In the data rows, 128 means zero.
How far apart are the two rows of each pair, measured in a hidden way? 0 means very close, and 30 very far. Two or three weighted sums of its numbers give each row a place; it is the straight-line distance between the places.
[144, 141, 109, 124, 142, 133, 128, 145, 140, 126, 111, 113, 102, 123, 119, 156]
[101, 84, 116, 133, 96, 120, 108, 105, 110, 154, 136, 127, 103, 145, 114, 116] 8
[131, 137, 143, 98, 160, 134, 126, 126, 120, 127, 125, 126, 126, 120, 101, 125]
[133, 110, 122, 175, 129, 113, 148, 167, 141, 108, 120, 130, 123, 121, 148, 136] 18
[158, 126, 120, 93, 150, 123, 137, 144, 122, 114, 137, 131, 117, 110, 119, 135]
[105, 116, 125, 92, 107, 150, 105, 106, 123, 158, 112, 124, 127, 144, 99, 98] 1
[161, 140, 101, 121, 144, 129, 151, 153, 144, 85, 138, 154, 110, 102, 164, 162]
[172, 134, 132, 100, 148, 113, 164, 159, 120, 92, 121, 149, 160, 91, 138, 153] 17
[130, 132, 164, 105, 137, 146, 120, 125, 115, 137, 150, 148, 172, 110, 124, 116]
[122, 111, 131, 123, 140, 134, 116, 125, 126, 130, 140, 138, 126, 114, 123, 110] 12
[108, 109, 123, 133, 114, 130, 98, 102, 115, 149, 116, 120, 116, 138, 119, 94]
[139, 145, 101, 157, 116, 125, 145, 147, 128, 118, 126, 134, 145, 141, 152, 165] 16
[122, 146, 125, 108, 143, 137, 113, 121, 131, 133, 160, 143, 126, 120, 139, 142]
[167, 162, 136, 158, 152, 115, 179, 172, 150, 75, 138, 141, 126, 102, 175, 166] 9
[163, 136, 122, 90, 130, 158, 115, 125, 148, 114, 128, 127, 134, 97, 123, 140]
[101, 90, 135, 119, 101, 127, 107, 104, 116, 144, 134, 131, 132, 130, 119, 104] 16
[104, 124, 169, 146, 112, 126, 136, 131, 123, 152, 108, 110, 177, 136, 115, 107]
[178, 167, 133, 128, 149, 132, 153, 161, 135, 104, 119, 142, 168, 98, 146, 166] 17
[149, 122, 129, 160, 149, 104, 171, 162, 132, 85, 126, 143, 126, 116, 156, 137]
[162, 164, 126, 136, 148, 136, 170, 158, 136, 101, 133, 134, 141, 104, 160, 162] 7
[109, 121, 168, 152, 141, 102, 141, 135, 116, 135, 135, 127, 155, 133, 128, 102]
[169, 164, 143, 170, 156, 112, 180, 170, 138, 75, 129, 138, 132, 86, 184, 158] 14
[152, 131, 110, 104, 142, 141, 133, 155, 133, 117, 142, 115, 102, 121, 125, 157]
[149, 147, 103, 158, 132, 108, 162, 153, 133, 112, 117, 115, 145, 126, 150, 155] 15
[104, 118, 136, 144, 122, 149, 118, 112, 129, 154, 106, 112, 131, 151, 97, 100]
[149, 127, 117, 147, 145, 98, 166, 176, 140, 98, 84, 107, 134, 127, 133, 146] 10
[130, 153, 113, 111, 129, 157, 120, 129, 133, 145, 125, 113, 135, 131, 132, 152]
[118, 138, 135, 139, 147, 124, 127, 121, 128, 158, 105, 104, 156, 143, 100, 108] 14
[123, 127, 134, 126, 129, 130, 124, 116, 124, 143, 125, 136, 188, 107, 121, 124]
[164, 174, 137, 139, 139, 129, 162, 151, 127, 104, 162, 141, 138, 104, 166, 158] 18
[89, 115, 135, 148, 119, 101, 117, 105, 126, 144, 132, 125, 102, 143, 111, 117]
[156, 147, 129, 161, 130, 123, 154, 164, 141, 91, 143, 148, 139, 108, 164, 149] 20
[114, 112, 145, 184, 130, 121, 134, 145, 144, 129, 107, 109, 144, 144, 129, 113]
[145, 137, 125, 101, 125, 141, 134, 150, 128, 129, 141, 124, 124, 138, 121, 143] 22
[108, 99, 121, 105, 111, 123, 113, 118, 128, 153, 101, 110, 112, 142, 83, 115]
[130, 169, 138, 141, 139, 140, 125, 144, 154, 113, 151, 127, 106, 106, 159, 143] 25
[88, 79, 137, 90, 108, 131, 87, 90, 94, 151, 144, 132, 128, 121, 104, 77]
[156, 156, 128, 150, 162, 115, 168, 167, 136, 81, 148, 155, 110, 106, 175, 167] 22
[127, 127, 140, 96, 144, 141, 107, 106, 122, 128, 129, 134, 124, 113, 99, 113]
[87, 91, 108, 133, 97, 118, 94, 91, 133, 163, 102, 118, 104, 178, 80, 88] 6
[122, 109, 131, 133, 119, 143, 138, 134, 119, 141, 114, 125, 150, 130, 111, 111]
[103, 106, 130, 146, 105, 105, 127, 109, 112, 167, 113, 120, 158, 147, 98, 127] 11
[87, 111, 124, 134, 116, 125, 96, 106, 133, 141, 134, 141, 82, 122, 130, 102]
[152, 153, 129, 124, 127, 143, 145, 146, 136, 85, 161, 163, 131, 92, 177, 157] 12
[117, 150, 153, 117, 137, 138, 105, 106, 126, 146, 157, 130, 140, 117, 128, 114]
[163, 141, 133, 110, 138, 110, 167, 163, 116, 96, 131, 148, 154, 110, 150, 154] 11
[149, 129, 97, 136, 111, 122, 143, 155, 126, 119, 115, 117, 161, 121, 155, 163]
[142, 118, 113, 121, 136, 106, 131, 143, 116, 117, 94, 113, 104, 119, 114, 149] 18
[121, 137, 138, 160, 129, 118, 138, 134, 137, 134, 145, 130, 140, 140, 134, 113]
[99, 124, 120, 123, 118, 122, 107, 98, 120, 152, 137, 126, 101, 152, 118, 126] 16
[169, 150, 117, 93, 159, 146, 136, 140, 136, 102, 134, 142, 116, 101, 134, 159]
[118, 156, 141, 110, 121, 155, 96, 90, 118, 156, 162, 139, 119, 123, 133, 124] 7
[147, 122, 101, 117, 123, 118, 124, 140, 123, 91, 139, 128, 99, 111, 155, 153]
[140, 144, 102, 127, 124, 129, 129, 138, 140, 114, 127, 133, 107, 120, 141, 160] 7
[118, 116, 126, 123, 123, 130, 110, 104, 119, 138, 128, 124, 111, 136, 112, 105]
[136, 131, 139, 123, 154, 114, 136, 135, 141, 118, 99, 116, 105, 133, 111, 122] 4
[122, 135, 117, 143, 133, 97, 121, 125, 124, 135, 108, 117, 87, 144, 100, 131]
[139, 133, 108, 136, 133, 113, 143, 147, 132, 118, 128, 123, 105, 113, 118, 152] 14
[139, 124, 111, 159, 137, 110, 155, 157, 133, 100, 82, 104, 112, 133, 119, 132]
[151, 161, 118, 138, 132, 113, 159, 152, 125, 113, 139, 118, 139, 129, 149, 162] 9
[102, 99, 129, 132, 107, 135, 102, 113, 114, 172, 114, 116, 139, 158, 89, 113]
[141, 141, 111, 112, 140, 146, 124, 126, 136, 105, 151, 138, 101, 104, 139, 119] 24
[96, 117, 132, 103, 108, 144, 66, 78, 128, 148, 158, 158, 98, 120, 124, 90]
[98, 63, 138, 144, 122, 128, 123, 132, 115, 148, 108, 118, 156, 141, 102, 93] 18
[142, 144, 120, 134, 131, 112, 131, 133, 125, 117, 113, 128, 117, 129, 130, 148]
[129, 112, 116, 104, 131, 160, 122, 122, 128, 133, 110, 100, 109, 134, 108, 124] 22
[83, 76, 94, 153, 88, 135, 95, 89, 121, 152, 117, 120, 111, 162, 102, 90]
[142, 153, 140, 132, 141, 124, 146, 135, 152, 108, 129, 132, 105, 119, 134, 139] 8
[113, 116, 159, 143, 129, 131, 122, 120, 122, 146, 149, 138, 154, 122, 128, 114]
[130, 160, 124, 116, 137, 143, 128, 125, 133, 118, 150, 137, 114, 127, 148, 140] 9
[123, 144, 166, 99, 140, 117, 126, 113, 121, 151, 127, 134, 168, 134, 106, 120]
[111, 134, 155, 114, 130, 129, 115, 102, 103, 150, 136, 132, 157, 129, 109, 108] 3
[94, 90, 137, 185, 124, 108, 125, 123, 130, 129, 106, 115, 123, 134, 123, 100]
[116, 121, 159, 168, 129, 114, 138, 126, 127, 120, 140, 147, 146, 123, 153, 115] 10
[159, 158, 134, 138, 140, 138, 154, 159, 146, 99, 142, 152, 157, 93, 165, 156]
[99, 97, 120, 151, 111, 122, 120, 113, 131, 148, 91, 107, 127, 162, 93, 102] 17
[107, 99, 135, 95, 133, 124, 110, 83, 105, 148, 134, 136, 111, 143, 94, 97]
[99, 97, 124, 134, 103, 130, 115, 125, 116, 144, 143, 123, 140, 157, 143, 111] 17
[152, 152, 97, 118, 128, 128, 130, 129, 132, 109, 115, 127, 110, 122, 142, 151]
[123, 156, 108, 132, 138, 122, 137, 126, 118, 129, 135, 132, 89, 131, 138, 139] 18
[112, 118, 148, 85, 124, 136, 101, 102, 108, 153, 122, 127, 135, 124, 100, 110]
[155, 145, 99, 95, 132, 145, 117, 120, 140, 106, 128, 130, 110, 116, 126, 129] 14
[149, 161, 129, 99, 146, 126, 141, 141, 131, 97, 172, 141, 103, 98, 150, 147]
[137, 132, 143, 119, 150, 143, 139, 128, 117, 139, 141, 137, 166, 124, 139, 134] 17
[72, 93, 129, 129, 113, 116, 93, 96, 137, 166, 93, 108, 109, 180, 76, 65]
[157, 168, 103, 132, 143, 125, 164, 164, 129, 114, 124, 115, 158, 131, 147, 177] 16
[117, 110, 134, 171, 111, 122, 130, 126, 114, 149, 115, 125, 164, 146, 135, 130]
[99, 109, 144, 125, 111, 153, 95, 102, 118, 145, 151, 146, 107, 116, 126, 101] 16
[142, 145, 109, 164, 120, 121, 146, 144, 135, 104, 115, 111, 98, 141, 141, 138]
[114, 114, 142, 159, 108, 128, 143, 120, 118, 155, 124, 110, 151, 157, 124, 124] 4
[99, 108, 110, 155, 93, 121, 94, 102, 122, 140, 118, 124, 102, 138, 126, 101]
[158, 149, 107, 157, 124, 125, 164, 167, 131, 102, 134, 139, 151, 117, 177, 181] 11
[119, 120, 160, 131, 132, 124, 143, 123, 116, 134, 146, 153, 148, 125, 124, 126]
[108, 114, 124, 106, 103, 140, 96, 103, 116, 175, 121, 115, 162, 160, 103, 102] 18
[77, 110, 131, 89, 121, 115, 92, 78, 107, 181, 115, 117, 117, 159, 67, 109]
[141, 129, 126, 182, 132, 113, 155, 168, 149, 111, 128, 123, 125, 143, 143, 130] 17
[87, 119, 119, 72, 110, 142, 80, 82, 109, 178, 122, 112, 120, 161, 78, 105]
[150, 131, 126, 150, 141, 127, 153, 154, 130, 113, 119, 133, 146, 124, 151, 148] 17
[127, 113, 123, 143, 123, 123, 124, 151, 130, 115, 118, 125, 86, 134, 130, 120]
[149, 149, 107, 96, 139, 128, 131, 134, 118, 110, 162, 160, 124, 102, 147, 143] 8
[161, 173, 129, 140, 170, 115, 159, 148, 141, 89, 146, 152, 119, 91, 175, 173]
[84, 98, 144, 106, 118, 130, 95, 87, 115, 165, 139, 144, 110, 140, 100, 99] 18
[99, 135, 175, 130, 158, 125, 117, 101, 127, 152, 100, 142, 141, 125, 93, 88]
[110, 105, 145, 146, 106, 114, 125, 126, 99, 160, 84, 106, 166, 158, 89, 107] 16
[110, 127, 111, 127, 118, 139, 108, 112, 137, 146, 103, 123, 103, 141, 108, 122]
[100, 101, 153, 135, 120, 123, 120, 124, 134, 158, 92, 109, 137, 147, 87, 88] 11
[90, 93, 133, 136, 115, 131, 99, 104, 122, 157, 126, 125, 97, 141, 107, 104]
[119, 132, 125, 127, 126, 120, 128, 124, 114, 130, 113, 119, 101, 137, 98, 142] 14
[150, 164, 103, 142, 133, 134, 145, 151, 150, 97, 141, 137, 112, 105, 178, 186]
[108, 113, 128, 162, 110, 100, 117, 108, 118, 144, 118, 124, 118, 133, 131, 120] 13
[95, 107, 134, 110, 117, 123, 103, 93, 113, 157, 124, 133, 126, 145, 103, 94]
[121, 121, 131, 147, 107, 133, 135, 124, 119, 143, 120, 118, 152, 144, 130, 126] 7
[98, 98, 161, 154, 120, 119, 116, 116, 131, 160, 102, 119, 140, 160, 105, 95]
[87, 115, 126, 101, 92, 155, 91, 92, 111, 154, 162, 125, 101, 150, 124, 104] 14
[156, 149, 106, 103, 140, 147, 139, 142, 128, 96, 159, 151, 123, 98, 164, 158]
[121, 95, 128, 100, 119, 157, 102, 113, 112, 125, 148, 131, 121, 129, 126, 106] 6
[157, 150, 132, 141, 157, 123, 165, 160, 148, 99, 118, 135, 170, 105, 144, 137]
[132, 121, 140, 84, 130, 154, 104, 101, 126, 140, 146, 147, 123, 110, 104, 118] 16
[120, 125, 126, 130, 150, 117, 128, 138, 139, 123, 142, 116, 97, 133, 120, 99]
[110, 139, 148, 136, 131, 137, 123, 116, 137, 161, 119, 109, 158, 136, 109, 112] 14
[170, 158, 146, 169, 152, 123, 178, 172, 139, 76, 127, 147, 136, 80, 183, 169]
[120, 130, 154, 87, 135, 136, 103, 103, 150, 139, 129, 127, 103, 123, 95, 97] 20
[168, 124, 149, 147, 122, 131, 160, 164, 129, 86, 136, 134, 164, 114, 161, 148]
[155, 148, 144, 154, 143, 125, 151, 162, 137, 89, 143, 154, 126, 86, 166, 172] 15
[111, 144, 129, 143, 122, 112, 109, 111, 144, 141, 121, 120, 82, 137, 105, 133]
[118, 119, 153, 108, 137, 137, 119, 111, 131, 134, 120, 132, 125, 132, 101, 101] 12
[108, 107, 160, 178, 112, 130, 111, 114, 136, 143, 131, 118, 135, 138, 124, 112]
[109, 103, 155, 103, 147, 125, 111, 118, 122, 134, 119, 141, 121, 112, 100, 104] 12
[169, 164, 126, 115, 125, 129, 155, 156, 136, 116, 131, 114, 168, 135, 145, 173]
[157, 190, 122, 108, 138, 149, 144, 134, 124, 115, 144, 133, 160, 111, 171, 182] 12
[113, 90, 118, 143, 104, 130, 120, 115, 112, 150, 119, 126, 154, 138, 124, 113]
[159, 164, 145, 109, 142, 134, 146, 145, 136, 116, 126, 146, 184, 112, 154, 140] 11
[139, 127, 104, 131, 130, 135, 129, 131, 142, 118, 85, 111, 121, 133, 123, 133]
[144, 134, 108, 165, 127, 128, 148, 154, 152, 119, 84, 109, 137, 139, 123, 146] 5
[130, 131, 116, 147, 118, 111, 135, 139, 142, 112, 127, 124, 111, 130, 141, 135]
[86, 105, 90, 120, 85, 122, 97, 95, 118, 162, 140, 123, 107, 161, 122, 113] 7
[97, 129, 173, 93, 109, 154, 96, 93, 124, 167, 146, 130, 170, 121, 119, 102]
[109, 116, 145, 139, 111, 129, 134, 120, 118, 155, 142, 126, 155, 148, 138, 115] 9
[183, 147, 132, 128, 154, 135, 176, 185, 135, 95, 127, 134, 169, 103, 146, 175]
[137, 138, 124, 111, 134, 141, 118, 131, 132, 119, 119, 115, 95, 134, 122, 140] 17
[156, 142, 96, 163, 113, 126, 158, 181, 142, 106, 144, 116, 132, 139, 163, 161]
[135, 113, 103, 130, 137, 102, 148, 148, 143, 87, 134, 143, 79, 115, 145, 149] 22
[120, 113, 106, 118, 130, 120, 129, 125, 137, 119, 109, 105, 81, 136, 92, 113]
[94, 111, 130, 109, 97, 146, 87, 86, 115, 158, 155, 145, 128, 131, 113, 99] 20
[92, 100, 109, 111, 93, 136, 68, 88, 113, 166, 113, 112, 116, 154, 99, 86]
[110, 117, 121, 128, 114, 136, 107, 121, 135, 159, 99, 105, 110, 153, 91, 108] 11
[143, 133, 121, 97, 127, 161, 114, 120, 127, 131, 136, 111, 112, 129, 117, 131]
[116, 133, 163, 109, 134, 149, 108, 110, 120, 140, 157, 150, 139, 115, 136, 94] 10
[163, 162, 120, 162, 136, 115, 180, 151, 139, 91, 118, 131, 121, 131, 162, 159]
[161, 170, 144, 95, 166, 141, 139, 150, 139, 105, 145, 135, 125, 107, 148, 150] 6
[96, 84, 119, 128, 125, 117, 106, 107, 124, 144, 127, 128, 81, 141, 109, 96]
[121, 131, 136, 149, 113, 119, 125, 129, 120, 137, 149, 132, 156, 131, 155, 128] 21
[145, 129, 109, 132, 113, 134, 125, 132, 140, 100, 151, 129, 86, 108, 150, 145]
[140, 155, 121, 124, 131, 144, 147, 150, 151, 122, 116, 115, 158, 135, 146, 142] 13
[133, 134, 101, 118, 122, 149, 124, 139, 135, 123, 135, 115, 106, 122, 131, 136]
[141, 138, 122, 137, 113, 127, 163, 160, 122, 119, 132, 128, 146, 146, 151, 152] 16
[101, 89, 128, 150, 111, 122, 102, 107, 131, 135, 118, 123, 91, 140, 108, 102]
[159, 131, 115, 194, 145, 96, 177, 188, 147, 85, 107, 129, 112, 123, 148, 167] 10
[115, 129, 160, 142, 124, 110, 136, 128, 120, 156, 100, 101, 167, 155, 105, 118]
[149, 137, 122, 186, 132, 89, 181, 176, 146, 100, 112, 120, 125, 127, 153, 161] 14
[128, 128, 127, 183, 123, 121, 145, 154, 140, 112, 129, 103, 128, 134, 150, 133]
[150, 152, 108, 136, 138, 113, 154, 149, 141, 105, 121, 130, 113, 130, 155, 160] 11
[176, 189, 116, 100, 153, 143, 146, 155, 136, 88, 158, 142, 126, 95, 174, 175]
[128, 123, 140, 93, 116, 151, 104, 89, 112, 138, 156, 145, 135, 111, 133, 117] 9
[103, 118, 118, 86, 118, 142, 75, 95, 118, 162, 148, 119, 91, 149, 97, 111]
[137, 116, 111, 145, 129, 116, 139, 146, 143, 98, 119, 128, 111, 124, 145, 142] 20
[98, 116, 125, 127, 102, 119, 110, 95, 106, 148, 130, 130, 96, 144, 110, 115]
[120, 130, 136, 148, 106, 139, 134, 130, 134, 140, 159, 133, 159, 147, 163, 126] 18
[127, 123, 142, 143, 126, 118, 127, 133, 98, 125, 154, 152, 152, 121, 143, 116]
[97, 84, 145, 181, 131, 98, 143, 140, 122, 143, 106, 120, 113, 162, 105, 104] 18
[141, 143, 147, 146, 140, 134, 147, 145, 143, 113, 143, 157, 163, 106, 155, 155]
[105, 94, 143, 122, 126, 120, 107, 109, 127, 142, 138, 134, 103, 126, 110, 101] 20
[139, 125, 109, 148, 137, 118, 139, 151, 154, 124, 80, 99, 123, 138, 105, 139]
[96, 107, 132, 142, 107, 127, 118, 116, 123, 145, 120, 131, 118, 139, 114, 102] 12
[112, 130, 146, 129, 129, 128, 129, 119, 121, 147, 120, 135, 148, 128, 122, 125]
[99, 118, 160, 110, 107, 134, 116, 102, 106, 155, 163, 134, 165, 128, 132, 101] 9
[112, 124, 159, 119, 127, 137, 106, 101, 119, 164, 125, 124, 169, 133, 102, 102]
[130, 135, 105, 135, 145, 122, 138, 146, 141, 89, 117, 152, 93, 106, 143, 139] 20
[131, 104, 119, 116, 124, 124, 123, 136, 132, 128, 112, 120, 94, 136, 100, 124]
[91, 103, 103, 101, 106, 134, 90, 88, 115, 167, 137, 129, 98, 143, 100, 113] 6
[163, 136, 98, 158, 141, 115, 182, 172, 158, 82, 87, 112, 142, 130, 149, 161]
[105, 127, 149, 112, 124, 144, 87, 81, 133, 171, 152, 134, 122, 123, 100, 108] 12
[139, 129, 113, 169, 128, 104, 160, 154, 126, 116, 115, 119, 142, 137, 137, 164]
[122, 120, 123, 99, 120, 155, 108, 105, 104, 137, 170, 138, 122, 113, 143, 125] 10
[90, 97, 108, 85, 100, 125, 86, 77, 120, 178, 118, 112, 105, 164, 64, 117]
[155, 154, 110, 197, 132, 127, 160, 167, 137, 110, 118, 121, 131, 128, 159, 155] 19
[119, 141, 121, 152, 128, 94, 146, 121, 113, 130, 120, 117, 150, 148, 137, 131]
[157, 136, 120, 97, 152, 137, 140, 144, 140, 90, 110, 140, 129, 112, 128, 132] 7
[88, 92, 161, 127, 105, 152, 89, 86, 121, 156, 149, 142, 119, 142, 113, 75]
[153, 154, 126, 111, 133, 132, 128, 138, 147, 109, 114, 132, 135, 110, 135, 145] 16
[152, 126, 124, 133, 137, 121, 154, 160, 122, 91, 140, 148, 129, 109, 150, 158]
[143, 131, 113, 143, 132, 129, 154, 153, 135, 128, 114, 111, 148, 141, 139, 154] 11
[82, 88, 129, 139, 128, 108, 93, 94, 113, 141, 132, 138, 85, 132, 103, 79]
[108, 121, 150, 114, 131, 143, 96, 104, 136, 138, 118, 129, 117, 126, 110, 89] 11
[103, 109, 139, 155, 100, 123, 128, 116, 123, 143, 115, 118, 145, 141, 120, 104]
[136, 158, 107, 143, 125, 117, 138, 134, 132, 115, 131, 136, 106, 131, 142, 154] 16
[133, 126, 117, 119, 135, 138, 108, 123, 126, 128, 118, 125, 102, 132, 127, 133]
[108, 118, 110, 71, 87, 150, 81, 97, 119, 175, 138, 107, 133, 166, 88, 113] 15
[94, 92, 128, 107, 110, 128, 114, 102, 130, 163, 111, 102, 105, 162, 87, 95]
[100, 105, 115, 152, 108, 112, 111, 122, 125, 139, 148, 118, 94, 133, 127, 114] 16
[129, 131, 134, 135, 122, 128, 132, 115, 108, 134, 152, 142, 150, 134, 155, 129]
[151, 129, 102, 97, 132, 164, 116, 145, 135, 108, 124, 109, 123, 120, 128, 120] 21
[123, 94, 125, 159, 136, 116, 137, 135, 132, 110, 93, 112, 86, 138, 110, 116]
[140, 143, 125, 91, 138, 151, 117, 120, 127, 128, 137, 135, 150, 105, 120, 140] 17
[165, 173, 133, 128, 139, 124, 159, 153, 125, 96, 138, 139, 159, 107, 151, 170]
[114, 103, 98, 131, 98, 141, 111, 128, 132, 124, 141, 101, 85, 144, 133, 100] 29
[90, 101, 108, 127, 93, 111, 107, 87, 102, 160, 106, 129, 110, 161, 108, 113]
[144, 161, 114, 138, 156, 108, 164, 145, 147, 95, 140, 144, 91, 105, 149, 152] 16
[171, 144, 137, 160, 145, 121, 174, 158, 139, 88, 122, 144, 150, 107, 171, 169]
[114, 126, 130, 118, 123, 119, 120, 109, 113, 158, 107, 121, 168, 149, 110, 121] 15
[72, 76, 128, 149, 88, 117, 89, 89, 135, 161, 114, 109, 78, 160, 75, 78]
[149, 132, 134, 138, 149, 115, 154, 150, 137, 127, 100, 106, 128, 144, 107, 138] 20
[117, 106, 127, 105, 118, 130, 92, 97, 124, 156, 107, 120, 130, 138, 103, 103]
[138, 129, 89, 118, 115, 128, 131, 134, 126, 124, 139, 120, 104, 140, 142, 145] 11
[167, 138, 116, 88, 131, 116, 136, 137, 121, 113, 119, 125, 129, 125, 118, 146]
[121, 137, 156, 144, 128, 134, 128, 130, 129, 153, 109, 113, 178, 135, 122, 102] 12
[85, 93, 120, 139, 98, 121, 97, 87, 117, 168, 108, 127, 102, 165, 89, 103]
[128, 127, 135, 59, 133, 153, 98, 99, 119, 148, 159, 142, 131, 117, 112, 114] 11
[182, 141, 115, 104, 155, 115, 172, 181, 133, 70, 123, 143, 149, 95, 164, 173]
[92, 94, 125, 108, 117, 125, 83, 93, 127, 172, 105, 112, 117, 158, 73, 78] 16
[170, 148, 106, 164, 133, 128, 183, 196, 140, 81, 132, 124, 134, 107, 187, 176]
[110, 116, 118, 120, 103, 155, 105, 118, 130, 156, 127, 109, 149, 149, 110, 98] 15
[117, 120, 127, 119, 126, 139, 111, 110, 117, 133, 146, 131, 109, 112, 122, 102]
[159, 170, 146, 144, 162, 117, 160, 170, 139, 94, 118, 123, 144, 112, 147, 142] 15
[148, 152, 137, 102, 141, 134, 134, 139, 139, 108, 155, 123, 122, 102, 144, 136]
[134, 122, 123, 181, 127, 132, 148, 155, 137, 114, 121, 104, 119, 142, 140, 130] 7
[96, 95, 98, 128, 81, 124, 94, 103, 130, 172, 90, 99, 125, 169, 78, 90]
[110, 115, 133, 125, 101, 141, 106, 117, 115, 169, 125, 125, 150, 158, 104, 100] 16
[92, 84, 148, 94, 122, 136, 87, 82, 120, 166, 123, 135, 107, 135, 81, 90]
[97, 118, 119, 120, 99, 129, 86, 98, 122, 153, 140, 119, 119, 141, 123, 120] 15
[148, 178, 160, 134, 146, 126, 146, 138, 134, 135, 136, 134, 163, 126, 121, 136]
[78, 89, 138, 98, 79, 143, 61, 65, 126, 191, 113, 103, 113, 169, 60, 59] 18
[127, 134, 123, 137, 136, 121, 129, 137, 141, 113, 138, 129, 67, 136, 134, 146]
[110, 92, 111, 161, 122, 106, 125, 127, 143, 129, 105, 103, 81, 143, 111, 117] 21
[147, 138, 123, 116, 138, 136, 131, 153, 130, 92, 162, 147, 110, 97, 162, 145]
[116, 114, 127, 159, 131, 112, 120, 124, 127, 129, 100, 120, 103, 138, 107, 117] 11
[147, 105, 92, 139, 136, 122, 134, 147, 126, 100, 89, 97, 86, 120, 114, 139]
[149, 152, 109, 134, 135, 123, 147, 145, 140, 111, 141, 121, 125, 129, 143, 165] 13
[123, 120, 137, 106, 112, 134, 109, 101, 117, 147, 145, 148, 128, 118, 114, 117]
[181, 165, 139, 133, 157, 164, 176, 183, 142, 80, 171, 164, 165, 71, 212, 163] 19
[126, 132, 122, 146, 112, 125, 149, 152, 138, 115, 112, 101, 141, 147, 151, 140]
[148, 154, 135, 127, 148, 117, 157, 134, 130, 97, 126, 143, 110, 93, 135, 154] 8
[108, 110, 147, 119, 120, 114, 124, 117, 119, 147, 139, 134, 153, 132, 108, 112]
[141, 153, 109, 99, 118, 143, 119, 123, 114, 114, 160, 142, 123, 117, 150, 140] 6
[110, 116, 116, 114, 114, 149, 113, 113, 137, 134, 137, 127, 119, 128, 141, 99]
[103, 109, 142, 108, 106, 150, 84, 113, 121, 151, 169, 145, 130, 116, 130, 107] 18
[147, 122, 87, 144, 128, 113, 147, 155, 139, 120, 103, 107, 117, 147, 120, 135]
[142, 150, 115, 142, 124, 127, 134, 139, 137, 129, 120, 117, 146, 135, 144, 138] 14
[125, 123, 150, 152, 126, 125, 143, 137, 129, 123, 133, 127, 134, 139, 129, 126]
[145, 158, 110, 106, 133, 147, 126, 140, 143, 111, 159, 148, 122, 106, 154, 152] 10
[103, 99, 113, 125, 111, 122, 104, 105, 109, 146, 114, 120, 115, 140, 110, 107]
[133, 153, 107, 110, 125, 128, 138, 142, 122, 119, 141, 119, 108, 127, 142, 147] 7
[111, 117, 138, 136, 121, 146, 131, 111, 116, 160, 110, 115, 183, 139, 107, 99]
[129, 146, 137, 170, 127, 105, 155, 141, 142, 119, 109, 119, 142, 139, 146, 144] 26
[115, 135, 147, 110, 126, 148, 108, 98, 113, 132, 154, 143, 126, 123, 132, 111]
[157, 170, 88, 106, 135, 145, 130, 151, 140, 113, 128, 123, 116, 118, 136, 156] 14
[156, 164, 115, 151, 153, 125, 163, 158, 126, 104, 126, 129, 137, 124, 156, 182]
[144, 164, 129, 119, 139, 123, 125, 136, 132, 106, 163, 141, 108, 97, 150, 157] 12
[94, 115, 127, 126, 118, 144, 92, 91, 131, 148, 134, 131, 90, 132, 101, 110]
[141, 126, 135, 117, 118, 155, 124, 128, 122, 137, 159, 145, 182, 123, 148, 118] 24
[67, 105, 112, 116, 92, 119, 94, 92, 110, 168, 148, 124, 100, 157, 110, 90]
[134, 140, 132, 104, 125, 139, 118, 122, 111, 134, 165, 148, 137, 121, 146, 156] 23
[122, 118, 122, 168, 124, 125, 139, 134, 137, 113, 116, 110, 90, 150, 122, 129]
[117, 99, 133, 126, 123, 131, 120, 120, 112, 143, 121, 132, 145, 131, 114, 105] 17
